In the rows, 128 means zero.
The rows of Y fall into a few groups, which share some directions, and each row is roughly a mix of its group's hidden directions.
Y, 128 rows:
[[144 146 168 145 110 130 162 126 109  84]
 [181 141 126 152 145 104 113 135  98 153]
 [ 83 137 102 145 140 102 177 129 132 129]
 [108 116 142 194 109 125 131 118 126 101]
 [115 119 166  99 143 175 119 104 152 122]
 [123 139 107 182  90 112 144 148 109 118]
 [185 106 100 134 124 149 163 131 123 126]
 [ 75 131 128 121 157 151 135 113 169 116]
 [170 128 110  96 155 107 109 109 122 163]
 [138 113  95  96 165 141 103 142 166 138]
 [103 130 160 173 154 118 169 119 130 138]
 [180 144 160 138  99 105 127 121 132 157]
 [145 154 106 105 147 132 175 169 126 120]
 [181 115 153 152 115 157 103 141 115 117]
 [158 119  89 119 125 134 157 176 150 123]
 [ 72 134 114 164 105 140 148 123 142 110]
 [126 114  77 101 149 129 119 155 167 125]
 [110 143  81  91 127  97 108 104 130 145]
 [ 81 150 150 133 118 104  88 152 144 125]
 [ 87 104 139 117 129 159 103  82 126 119]
 [132 103 175 127 104 145  85 112 145 140]
 [147 125 105  83 166  92 121 144 145 135]
 [168 146  82 114 133 146 127 147 105 156]
 [143 141 147  91 117  87 155 105  96 115]
 [ 87 128 131  93 165 107 146 106 122 155]
 [166 106 104 102 110 145 139  91 157 142]
 [114 165  74 143 105 106 125 111 145 123]
 [120 127 104 115 164 140  80 154 155 143]
 [163  98  85 101 125 149 103 116 149 121]
 [ 88 113 136 124 150 128 185 152 139 130]
 [155 141 169 162 119 126 157 120  98 102]
 [104 156 107 162 145 111 180 129 125 136]
 [178 114 150  83 144 124 106 128 119 146]
 [ 69 125 155 137 147 123 106 102 150 128]
 [101 100  94 119 122 170 100 137 156 122]
 [160 157 105  90 146 114  99 109 102 136]
 [ 89  97 149  91 124 128 109 110 156 150]
 [155 105 150  91 122 146  75 120 126 128]
 [ 75 134 114 123 157 145 135 108 169 121]
 [101 116 108 139 112 100  85  84 124 136]
 [113 150  81 107 160 102 158 126 110 126]
 [169 125 132  84 164 101 114 138 112 140]
 [126  85 166  83 131 140 106 137 132 142]
 [ 89 132 104 138 118  94 102  82 126 119]
 [104 108  73  95 125 146 114 121 153 126]
 [185 134 144 132 106 121 160 136  96 117]
 [ 86 144 164 133 129 141 106  93  95 133]
 [ 78 133 148 142 150 139  91  96 131 141]
 [104 144 144 139 100  89 157 144  91 109]
 [188 132 129 129 112 135 164 144 101 119]
 [170 113  98  95  95 132 101 141 135 110]
 [166 116 164 152  99 158 100 139 131 114]
 [149 158 175 163 117 111 113 142 106 140]
 [100 129 136  81 162 133 139 140 145  90]
 [ 83 107 157 147 144 107 132  94 156 120]
 [141 116  89  86 115 143  85 135 147 120]
 [128 129 146 177  80 152 134 123 104 125]
 [ 88 136 141 107 164 112 176 132 124 139]
 [ 77 134  89  98 144 117 142 104 139 127]
 [105 109  95  96 149 117 110 136 154 168]
 [115 140 158 164  92 118 155 116  92 112]
 [183 137 114 128 109 133 153 168 110 124]
 [ 97 163  78 120 131 101 135 103 139 122]
 [122 101  65 108 140 146 120 124 154 128]
 [107 149 146 108 170 106 131  89 103 147]
 [175 135  89 116 109 135 151 157 103 136]
 [116 126  70 117 144 119 151 155 150 152]
 [192 125 140 109 146 111 109 142 110 142]
 [ 75 116  96 112 159 133 113 154 144 123]
 [ 84 123 141 167 162 119 152 121 152 143]
 [ 98 132 128 156 134 108 157 150  88  94]
 [107 123 145 104 157 165 118  98 170 133]
 [ 84 143  94 128 150  99 163 112 129 141]
 [138 132 150 159  95 138 159  99  94 103]
 [184 131 127 155 131 105 110 139 110 162]
 [132 117 169 106 139 131  83  90 116 144]
 [179 150 161 144 122 150 123 121 117  95]
 [162 116 146  70 155 123 109 123 122 142]
 [158 154 175 156 102 105 135 128 105 135]
 [187 154 122 131 119 130 141 154  95 140]
 [ 79 139 152 159 165 135 123 108 131 148]
 [ 86 129 103  96 161 126 130 104 162 133]
 [161 144  97 123 111 120  75 105 114 117]
 [ 75 132 123 121 157 149 133 106 167 119]
 [ 83 139 123 181 106 147 144 122 135 115]
 [130 145 178 161 128 116 151 130  90 110]
 [125 147  61 140 136 109 154 135 120 117]
 [115 134 136 160 118 108 164 134  82  96]
 [174 113 160  87 143 135 105 125 120 146]
 [118 152  86 167 105 112 147 135 133  94]
 [135 103  76 108 122 144  93 132 159 130]
 [128 168  93 169 123 118 156 129 124  99]
 [172 152 174 159 125 114 119 139 120 141]
 [108 132 103 117 177 120 120 112 172 148]
 [109 142 190 125 120 105 129 138 136  94]
 [156 148 179 157 113 116 151 125 103 116]
 [174 123 149 139  96 118 125 153  86 124]
 [126  98 137 122 111 131 107 150 178  88]
 [151 144 169 151  95 123 155 108 100 111]
 [150 130 111  94 168 115 109  96 128 164]
 [158 107  85  93 116 136 125 104 157 143]
 [ 89 142 157 174 155 119 137 116 125 151]
 [106 108  74  92 123 146 115 121 154 130]
 [106 111  81  91 146 128 125 148 164 127]
 [179 121 155  91 147 125 107 126 105 144]
 [ 97 115  84  99 133 132 103 140 162 148]
 [159 139  93 137 138 103 133 175 154 146]
 [ 82  90 142 118 102 124 107 114 159 141]
 [111 156  80 158 113 109 153 133 136 101]
 [170 154 144 176 114 138 127 141 110 106]
 [ 79 110  85 107 132 124 124 138 161 133]
 [107 157 181 153 129 109 148 122  99 129]
 [140 157 168 167 136 113 113 152  96 123]
 [152 123  98  98 107 122 121  84 110 161]
 [151 148 173 145  89  98 145 129 127 148]
 [124 118 112  73 163  93 123 137 141 139]
 [ 90  98  99  83 137 116 117 109 142 142]
 [133 130 102 113 136 142  79 144 169 154]
 [ 70 125 123 138 129 121 147 157 154  98]
 [153 117 164 138  81 143 129 146  95 113]
 [106 105 131  87 111 143  94  94 134 101]
 [156 143 171 152 102 117 154 111  98 118]
 [ 89 111  89  99 158 130 111 144 149 144]
 [148 158 155 152 145 108 174 142 105 139]
 [172 157 140 144 128  91 150 163 122 134]
 [173 136 131 162 123 128  90 112  92 120]
 [112 106 151  66 133 137 131 146 151 142]
 [ 89 109  75 103 137 127 113 140 148 139]]

In each list below, three rows fit none of the groups, and each other row fits one group, some only roughly. Which are they? Name them in the order they come.
  K529: [ 82 126  81 116 147 141 148 107 135 107]
  K825: [ 67 127 105 138 131 157 122 111 154 113]
  K229: [164 117 170 130 104 127  93 153 146 147]
  K352: [160 141  84 146 141 124 149 154 110 163]
  K57: [115 147 192 154 134 120 117 106 111 123]
  K421: [180 149 172 148 107 125 140 115 120 126]
  K391: [134 149  95 139 167 136 118  81 135 156]
  K319: [105 110 101  80 136 115 100 101 138 153]
  K609: [177 121 151 134 108 159  86 131 125 117]
  K506: [150 129 150 171  82 142 136 149 106 116]
  K430: [ 69 135 101 152 132 139 133 104 155 130]
  K85: [ 93 121 123  91 129 142  78  99 134 122]
  K676: [ 85 144  82 126 141 114 140  92 119 142]
	K529, K825, K229
  K928: [190 139 129 141 141 135 114 157 137 100]
  K510: [105 125 104  70 156 112 129 105 140 137]
  K386: [ 78 145  99 164 138 131 144 103 143 138]
  K151: [ 74 140  87 128 131 115 146  96 121 133]
  K570: [ 79 146  92 167 129 115 148 119 122 123]
  K578: [ 78  99 116 111 157 135  97 132 153 123]
  K511: [127 127  90 121 139 117  93 158 176 139]
  K810: [148 133 196 142 132 156 134 140 122 119]
  K192: [123 133  66 124 161 137 126 122 159 144]
  K656: [100 114  98  96 108 100  94 107 146 146]
  K876: [166 156 119 148 130 130 165 143  87 111]
  K184: [183 140 173 134 129 137 113 121 144 149]
  K485: [111  95  86  93 121 127 166 139 143 120]
  K932: [153 145 131 179 116 138 156 159 120 100]
	K578, K192, K876
  K325: [112 105  95  94 126 151  87 128 159 119]
  K300: [122 157 156 148 129 117 169  91 119  97]
  K489: [176 144 125 128 119 111 162 173 115 129]
  K963: [ 92 146 149 175 122 156 150 124 115 104]
  K653: [ 91 134 106 123 138 121 184 109 114 104]
  K257: [ 74 111  79 117 120 142 125 130 139 116]
  K260: [ 93 141 115 190 116 145 136 113 142 133]
  K800: [116 120  90 176  99 108 135 134 127  97]
  K167: [116  98  90  91 128 133 105 121 169 117]
  K635: [187 140 143 162 116 130 103 131 108 141]
  K79: [109 142  95 108 178 108 128 123 164 126]
  K539: [116 130 153 141 101 104 170 124  89 101]
  K32: [104  83 120 117 111 139 146 108 176 123]
	K300, K653, K32
  K542: [153 147 176 160 137  99 126 135 104 148]
  K122: [152 151 168 131 159 126 108  95  95 133]
  K840: [183 145 128 162 116 134 100 128 105 110]
  K420: [ 99 118 118 144 131 129 170 118  96  83]
  K445: [ 96 126  98  72 144 100 140 122 134 126]
  K738: [166 162 146 140 113  98 169 128 129 146]
  K385: [ 91 115 154 131 113 139 190 133 127 126]
  K917: [177 116 164 140 115 157 117 157 123 111]
  K292: [112 160 109 132 167 104 146 106 157 156]
  K648: [163 129  81 144 107 106 104 147 133 155]
  K364: [ 95 118  76 107 134 114 143 152 154 145]
	K738, K385, K292
  K795: [135 113 149 100 121 132  77 103 136 166]
  K129: [157 116  90 102 142 159  88 125 148 119]
  K309: [186 133 138  96 133 104 136 148 109 148]
  K50: [ 77 124  92 118 139  94 132 101 124 145]
  K803: [162 137 176 151 113 144 100 114 101 123]
  K956: [ 80 148 108 173 133 142 147 120 143 113]
  K640: [ 72 146 166 157 137 109 124 122 132 138]
  K604: [169 146 106 124 107 138 172 153 120 102]
  K246: [128 106  89 106 104 127  78 127 154 123]
  K22: [168 104 127  86 151 129  92 147 129 141]
  K691: [151 139  80 158 112 139 147 159 128 101]
	K309, K604, K22
